Each path below is one point turned by a fixed rotation once a step. After each direction that follows a path, write how fast that rotation turns it, in degrees each step (0 if it stays still).
Each turn is a multiple of 5 degrees from 10 to 175, or 0.
Rotation 1:
[ 2.47 -0.98 -4.61 -1.52 -1.41  1.12 -0.45 -0.48 -2.30  0.59 -0.21 -2.05
  1.66  1.55]
[ 0.34 -0.15 -4.63 -1.72 -0.53  0.14  1.80  1.90 -1.94 -0.56 -2.89 -2.12
  0.40  0.56]
[ 1.81 -2.16 -3.53 -2.59 -1.70  0.79  0.59  0.69 -2.19 -0.11  0.88 -3.07
  1.40  0.93]
[ 1.32  0.70 -5.17 -1.64 -0.77  0.31  0.61  0.49 -1.47  1.17 -2.62 -1.83
  1.31  0.98]
[ 1.12 -2.21 -3.86 -1.58 -1.16  0.79  1.30  1.69 -2.92 -1.76 -0.53 -2.49
  0.28  1.07]
[ 1.28 -0.03 -4.20 -3.16 -1.32  0.25  0.83  0.44 -1.00  1.77 -0.89 -3.00
  1.99  0.32]
[ 1.82 -1.12 -4.84 -0.55 -1.01  0.93  0.27  0.77 -2.92 -0.92 -1.66 -1.36
  0.36  2.05]
[ 0.30 -0.90 -3.73 -3.17 -0.90  0.22  1.98  1.69 -1.51 -0.14 -1.00 -3.40
  1.22 -0.48]
[ 2.51 -1.12 -4.41 -1.54 -1.80  0.70 -0.35  0.02 -2.14  0.96 -0.34 -1.92
  1.29  2.28]
[ 0.39 -0.09 -4.75 -1.67 -0.20  0.56  1.64  1.45 -2.15 -1.03 -2.73 -2.21
  0.79 -0.12]
[ 1.75 -2.18 -3.39 -2.64 -1.99  0.35  0.82  1.16 -1.96  0.32  0.63 -3.02
  1.06  1.59]
[ 1.39  0.61 -5.25 -1.62 -0.50  0.81  0.35 -0.05 -1.79  0.73 -2.39 -1.88
  1.65  0.39]
[ 1.03 -2.19 -3.73 -1.68 -1.39  0.28  1.55  2.22 -2.59 -1.32 -0.86 -2.43
  0.02  1.59]
[ 1.46 -0.17 -4.26 -3.03 -1.07  0.67  0.55 -0.05 -1.32  1.25 -0.58 -3.04
  2.22 -0.16]
[ 1.68 -0.98 -4.74 -0.59 -1.19  0.45  0.59  1.25 -2.59 -0.39 -2.04 -1.35
  0.17  2.48]
[ 0.52 -1.08 -3.79 -3.03 -0.75  0.69  1.65  1.24 -1.89 -0.69 -0.65 -3.36
  1.48 -0.88]
[ 2.27 -0.84 -4.36 -1.70 -1.87  0.22  0.00  0.45 -1.74  1.45 -0.80 -1.95
  1.06  2.58]
[ 0.61 -0.40 -4.80 -1.51 -0.16  1.02  1.34  1.03 -2.53 -1.50 -2.27 -2.17
  0.93 -0.39]
[-0.38 -0.93 -0.67 -0.50  0.86 -0.04 -1.33 -0.25 -0.64  0.69 -0.75 -1.71
 -1.25  0.04]
0
[ 0.69 -1.27  0.43  0.65 -0.90 -0.34 -0.29  0.59 -0.40 -0.03  0.74  0.40
 -0.90  2.12]
175
[ 0.72  0.10  0.30 -0.92 -0.65 -0.08 -0.73 -0.97  0.73  1.83  1.32 -0.51
  0.98  0.14]
135
Rotation 2:
[-0.39 -0.19  2.33 -1.93 -1.31 -0.56  0.58  0.83 -3.41 -2.19 -0.66  1.11
  4.20 -0.91]
[ 1.63  1.68 -0.02 -3.27 -3.10  1.37  0.62  1.31 -0.34 -2.20 -1.00 -1.54
  1.35 -3.10]
[-1.97  2.47  0.50 -4.50 -0.88 -1.04  1.51  0.43 -2.28  0.85  1.04  0.30
  2.17 -1.59]
[-0.19  1.08  2.16 -0.20 -2.51  1.97  1.36  2.91 -3.41 -1.04  0.24 -0.71
  2.77 -1.30]
[ 1.86  1.83  3.00 -3.60 -2.25 -0.76  0.55 -0.97 -0.73 -2.10  0.68 -0.45
  1.64 -2.21]
[-1.39  0.34 -0.93 -3.71 -1.19 -0.21  0.66  1.58 -2.57 -1.41 -1.62  0.74
  3.67 -1.77]
[ 0.21  3.04  0.72 -2.29 -2.95  1.99  1.65  2.28 -1.34  0.15  0.96 -1.92
  0.65 -2.51]
[-0.77  1.61  3.55 -2.75 -1.05 -1.34  1.18 -0.28 -3.08 -0.40  1.56  0.75
  2.93 -0.79]
[ 1.17  0.01  0.97 -1.55 -2.73  1.36  0.37  1.92 -2.07 -3.11 -1.70 -0.43
  3.20 -2.09]
[ 0.19  2.82  0.16 -5.11 -1.99 -0.54  1.05 -0.15 -0.33 -0.44  0.50 -0.85
  0.98 -2.76]
[-2.34  1.26  0.72 -1.94 -1.23  0.54  1.60  2.48 -3.87  0.41  0.29  0.41
  3.33 -0.94]
[ 1.94  2.00  3.34 -1.22 -3.15  1.37  1.04  1.02 -1.51 -1.79  0.97 -1.44
  1.39 -2.09]
[-0.15  0.77  1.33 -4.51 -1.04 -1.81  0.40 -0.79 -1.82 -1.88 -0.54  1.01
  3.27 -1.68]
[-0.55  1.38 -1.17 -2.40 -2.55  2.00  1.14  3.15 -1.98 -0.93 -1.17 -1.08
  2.20 -2.45]
[-0.27  3.33  2.72 -3.20 -1.94 -0.22  1.74  0.17 -1.72  0.66  2.41 -0.84
  0.99 -1.77]
[-0.36 -0.11  2.44 -1.35 -1.51  0.01  0.69  1.33 -3.64 -2.09 -0.55  0.89
  4.15 -0.86]
[ 1.96  1.76  0.58 -3.42 -3.03  1.00  0.54  0.75 -0.17 -2.33 -0.73 -1.43
  1.27 -3.10]
[-2.14  2.03 -0.04 -4.57 -0.77 -1.03  1.35  0.62 -2.39  0.59  0.48  0.50
  2.52 -1.61]
[ 1.36 -1.05  0.65 -0.08 -0.13 -0.53 -0.76 -0.94  0.46 -1.85 -0.96  0.42
  0.60 -0.13]
95
[-1.04 -0.07  0.31 -1.11  1.05 -1.68  0.00 -1.18 -0.43  0.52  0.43  1.11
  0.60  0.54]
145
[ 1.26 -0.64 -1.16  0.51 -0.25 -0.01  0.28 -0.95  0.35  1.21  0.16 -0.56
  0.65  1.80]
0
Rotation 3:
[-1.89 -3.06  1.40 -0.32  3.52 -0.63  0.33  1.39  0.96 -1.36  2.67 -2.14
  0.74  0.92]
[-2.21 -2.71 -2.13  1.97  0.68  0.92  2.25  1.61  2.24 -1.47  1.60 -0.11
 -1.64 -1.93]
[ 1.71 -0.65  0.36 -1.52 -1.03 -0.09  3.04  0.55  4.28 -1.23  2.78  0.90
 -0.38 -1.02]
[-0.88 -1.63  2.07 -2.15 -1.27  1.58  0.14 -0.92  1.10 -2.36  1.80 -0.31
  2.71 -3.35]
[-0.09  0.35 -0.72 -0.40  2.46 -0.05 -1.48  2.16  2.39 -3.39 -0.72 -0.33
  2.58 -2.81]
[-2.22 -1.18  1.68 -1.23  2.11 -3.26 -0.81  1.71  2.89 -1.75  1.06 -1.65
 -1.03 -0.13]
[-2.84 -4.17 -1.42 -1.54  0.49  0.63  0.55  0.87  1.39 -2.07  0.69  1.43
 -2.25 -0.52]
[ 2.49 -3.21 -0.27 -1.08  1.12  1.66  2.50  1.58  2.90 -1.60  1.70  0.43
  0.91  0.96]
[-0.61 -2.07  2.18  0.52 -0.82  1.59  1.36  1.60  1.58 -0.60  2.58 -2.67
  1.91 -2.88]
[-1.12  1.74 -1.40 -0.79  0.49  0.37  0.06  2.62  2.58 -1.86  1.59  0.56
  0.50 -4.34]
[-1.24  0.39  1.26 -3.12  2.17 -2.40 -0.15 -0.75  2.62 -2.57  2.75  0.60
  0.65 -0.48]
[-2.61 -4.02 -0.28 -0.08  1.64  0.07 -0.25 -1.45  1.22 -3.81 -0.30  0.18
  0.72 -0.97]
[ 1.60 -3.03 -0.40  0.70  0.81 -0.44  1.10  2.51  4.20 -2.31 -1.27 -0.59
 -0.37  0.00]
[-0.74 -2.84  2.50 -2.22 -1.92  0.41  0.73  2.78  2.25  0.09  1.76 -1.53
 -0.95 -1.49]
[-0.87 -0.79 -1.41 -2.71  0.93  2.91  0.11  2.92  0.53 -1.36  2.33  1.25
  1.19 -2.62]
[-0.07  0.25  0.57 -0.49  3.82 -0.61  1.04  0.74  1.94 -1.96  3.80 -1.03
  2.43 -0.30]
[-3.57 -1.68 -0.09  1.83  0.83 -1.11  1.05 -1.07  2.23 -2.61  1.56 -1.01
 -0.43 -2.69]
[ 0.68 -1.26 -1.13 -1.12 -0.60 -0.98  1.29  0.16  4.64 -3.07 -0.54  1.89
 -1.22 -1.36]
[-1.05  1.46 -0.07 -0.70  1.52 -0.46 -1.31  0.83 -0.85  0.07  0.61 -0.24
  0.53 -0.36]
70
[-0.72  0.88 -0.14 -0.20 -1.15 -1.06  0.11  0.85  0.87  0.73  0.06  0.15
 -1.98 -0.70]
95
[-1.43 -0.13  0.53 -0.75  0.88  0.52  1.38  0.27  1.51  0.59 -0.90  0.27
  0.87 -0.26]
0
